One turn moves each row of this set onto another row. After a few examples, where does it send each row asked below?
Nuv: [-14 -13 -16   2  -1 -13  -1   8  41 -10  -6  42  -4  15 -30  30   1 -16
   7  19  -5  -7   1  19   4 -26  22  -8  11 -22 -21 -32]
Subo: [ -4  -8 -20  -6   6 -12   7   3  44  -4   3  40 -18  18 -45  36 -17 -24
  11  42   0   2   3  12   2  -8  20  20  18  -6  -8 -28]
fid: [-29   1  -9  11   7  -9 -12  12  46  -3   6  37  -7  20 -13  26 -25 -21
 -34  -3  32  23 -28  25   7 -53  22  22   9  -9 -25 -20]
vak: [  7   5 -26 -16  24  -9  12  16  24   3 -15  31  35  28 -14  10   2  -1
  -2 -10  35   7 -15 -10  26 -19  19   1  -7  -8   4 -29]
nomus: [ 22 -22   2  27  -1 -21  10 -23  12  12   9   1  17   3 -20  40 -21  16
  -9 -21  25  18 -21  14  44 -21 -11 -11 -26   8 -24   3]
Nid: [ -1  -5   3  15  25  -2  17 -40   5 -20  15  -4   4  37  -2  20 -37   3
 -31   1  41  41 -13   7   3  14   3  55   6  10   2 -24]
gizan: [  6  10  -2  26  -1   3  19 -42   5 -25   4   3  -4  29   1   4 -15   2
 -11  19  38  24 -47  34   5  13  11  42   6  28   4  -9]
Tuve: [ -6   6 -25  15  33  -3   9   5  27  -6   0  41  30  31 -20  23  -5  -4
   1   5  24  16  -6  -6  25 -18  19 -23  22 -16   7 -25]
mas: [-11  10  26  -8  -6  -9 -15 -75  27 -19   5 -11   4  12 -16  29 -17 -16
 -23   2   8  12 -11   7   4 -17 -20  28   3  38 -30   3]
rok: [  3   1 -19 -12  39 -18  22  -6  37  -2 -10  40  24  34 -17  16 -10   7
 -11   6  37  12   4 -13  34 -23  14 -19  14  -9   7 -23]
pav: [ 18  -6  14  15 -24 -20   4 -47  16   1   6  -7 -23   7 -13  36  -2   9
  -2   4  28  33 -36  -6  39  -9 -24   7 -10  14 -39  -4]
gon: [-32  22 -32   2  36 -17  -7  -5  20  -8 -15  42  10  14 -16  10  10 -11
 -20  21  37 -14   0  18   0  -7  21  11  18  -4 -10 -14]
Mizuz: [ -4  -8 -17 -14   8 -17   4   2  60   2 -17  45   3  10 -21  41 -13 -23
   8  20   3   7  -5 -16   0  -4  20   4  10 -11 -27 -33]
Suma: [-40   5 -18  19  14 -11  -5  17  35   5  12  40  11  17  -7  21 -17 -14
 -37  -5  18   7 -28  18   6 -35  11   3  11 -13 -31 -24]
duru: [ 10  -3  -9  19 -15 -19   2 -38  31  15  -1  -9 -21  -7  -6  39  22  14
 -12   8  28  42 -30  -2  45  -9 -11   5  -5   9 -34   2]
nis: [ -4  -8  22  12  -1 -19  10 -37  -7 -17  20   3  -3  39  10   4 -29   0
 -24   6  44  39 -15  16  19  16   3  40   5  11  13 -12]
tefam: [ -9  -4   3 -12  -2 -26 -14 -55  34 -19 -12  12  14   6 -26  38 -38 -15
 -24  14   2   1   5  37 -14  12  -3  11 -10  30 -38  -9]
ramu: [-20   2  -4 -18  -3   1  -3 -50  24   0  19   0   7   8 -16  37 -40 -27
 -24   8   0  15 -16  15  -9   7 -29   7   5  43 -34 -12]
rufa: [ 15  -5 -20  -2  -4 -11  12 -43  42 -32  -3   2   8  15  -5  26  17  -2
  14  18  30  55  24  23  -1  -7 -14  37   2 -10   6   8]
gipa: [-22  24 -24  -7  30 -21 -18  -3  44  -6  -5  36   4  10 -11   6   6  -6
 -32  12  57 -13  10  16  12 -17  17  24  10  -1  -3  -6]
Koz: [-15  -4  11 -14   5  -4 -18 -81  29   5   6  -4  12   0 -22  31 -11 -10
 -23   6   5   6  -9   9  21 -24 -10  10  16  44 -22  -7]
litob: [-21  20 -34 -16  26 -23  -7   7  32  11   3  29  -3   7 -29   4  12  -5
 -21  23  31 -21  10  19   8 -10   3  28  -2   2  -9  -2]
bar: [ 17 -33  -5   8 -13 -16   2 -29  35  18  22  15   0  -1 -10  35   1  24
   3 -10  33  36  -8  13  41 -24 -38   9 -14   4 -27 -11]
vop: [  8  -2  -3  44   6 -21  23 -33   6 -22  19   9  16  22   4  14 -49  -1
 -29   6  48  34 -32  24  15   7  11  23   7   5  -4  -2]
fof: [-25 -14  25 -25  -3 -26 -19 -74  32   3   2  20   7  12  -8  28 -33 -12
 -15   9  10  15  -7  22   1  -1 -21  24   9  31 -23  -7]
bevo: [ 17  15 -11 -21 -30 -25  17 -57  32 -37  -2 -14  13  14  -3  16   2 -12
   6  16  25  43  -4   8  12  -1 -33   7   4   1 -14   4]
Lese: [-28  10 -24 -12  18  -9 -18   5  19  -4  10  38   7  17 -11 -12  11 -25
 -23  15  40  -1  18   9  -1 -29  19  19   4  11  -5  -4]
pofi: [-17 -20   7 -30  10 -14 -19 -66  27   6   2  14  -3  18 -24  20 -28   6
 -26   3  11   8  -5  21  -5  -3 -24  28 -12  27 -43 -24]
fuf: [-23   5 -15  19   8  -5   2  16  51   6  23  42   7  31 -13   8 -15  -8
 -26   6  14  35 -33  25  11 -51   9  19   5  -4 -11  -9]
laz: [ -3  10 -24  -6  44  -8  22   2  36  13  -7  40  35  41 -28  24 -16   7
 -14   6  18  25 -22  -6  28 -19   7  -6   6   8   4 -24]
Vem: [ 11 -22  17   9 -15 -28   1 -28  29  22  -1   7  -2  -2  -3  55  -1  15
   3 -14  28  33 -21   8  46  -3 -25  14 -15   9 -20  -4]
voba: [ -6 -20 -12 -15   3 -16   8   4  41  -8  -9  37 -21  24 -37  43 -20 -23
   1  24   7  12   7   4  10 -27  24  -8  11 -16 -21 -35]
vola: [ 18 -21   5  10 -13 -14  31 -32  22  13  -4   2  -6   4 -10  32  12  24
   3   1   3   6 -29  19  35 -16 -20  -1 -21  26 -27  -3]
busaz: [  5   3  -8 -21 -13 -25   2 -43  29 -22  -9 -14  10  20  -2  20  11 -12
  13   3  21  51  13  16   5  -2 -15  23 -10 -19   9  21]
bupag: [ 12   5 -21   3  -8 -27  -7 -46  31 -31  -5   2   7  11 -18  10   9 -10
   4  25  21  33  28  29  -4   0  -2  -2 -14  -5 -10  34]
Zabe: [ 16  17 -22   3  -7   0   2 -39  47 -20  25 -14  14  10  -2  10  10 -11
   9  11  14  34   8   2   5   6 -22   3  -2  -3   5  28]
sof: [-27 -14  -3  24  11 -11   6   1  40   8  11  57  -4  16  -1  14 -18 -20
 -20  15  22  20 -28   3   5 -47  26  21  20   5 -26 -17]
bipun: [  7  12 -28 -19 -27 -19  19 -46  39 -33   1 -27   9  13   2   8   1 -16
  -7  16  17  48 -13  15   6  -1  -7  17   9 -20  -5  -3]
Mobov: [  7  -3  14   5 -14  -3  14 -37   6 -28  19 -12   7  28  -1  10 -21   2
 -37  11  25  18 -13  20  28  13  12  28  14  34   8 -42]
tud: [ 14  11  21  15 -15 -13  23 -39   5 -36  14 -15  10  21   7  18 -14   2
 -27   5  41  19 -13  13  28   8 -11  38   8  33   3 -17]

bupag turns into nomus
ramu turns into gizan
Where do these go?
gipa turns into rok
bar turns into pofi
Nuv turns into Suma
duru turns into Koz
vak turns into Mizuz
litob turns into laz
fof turns into nis
mas turns into tud

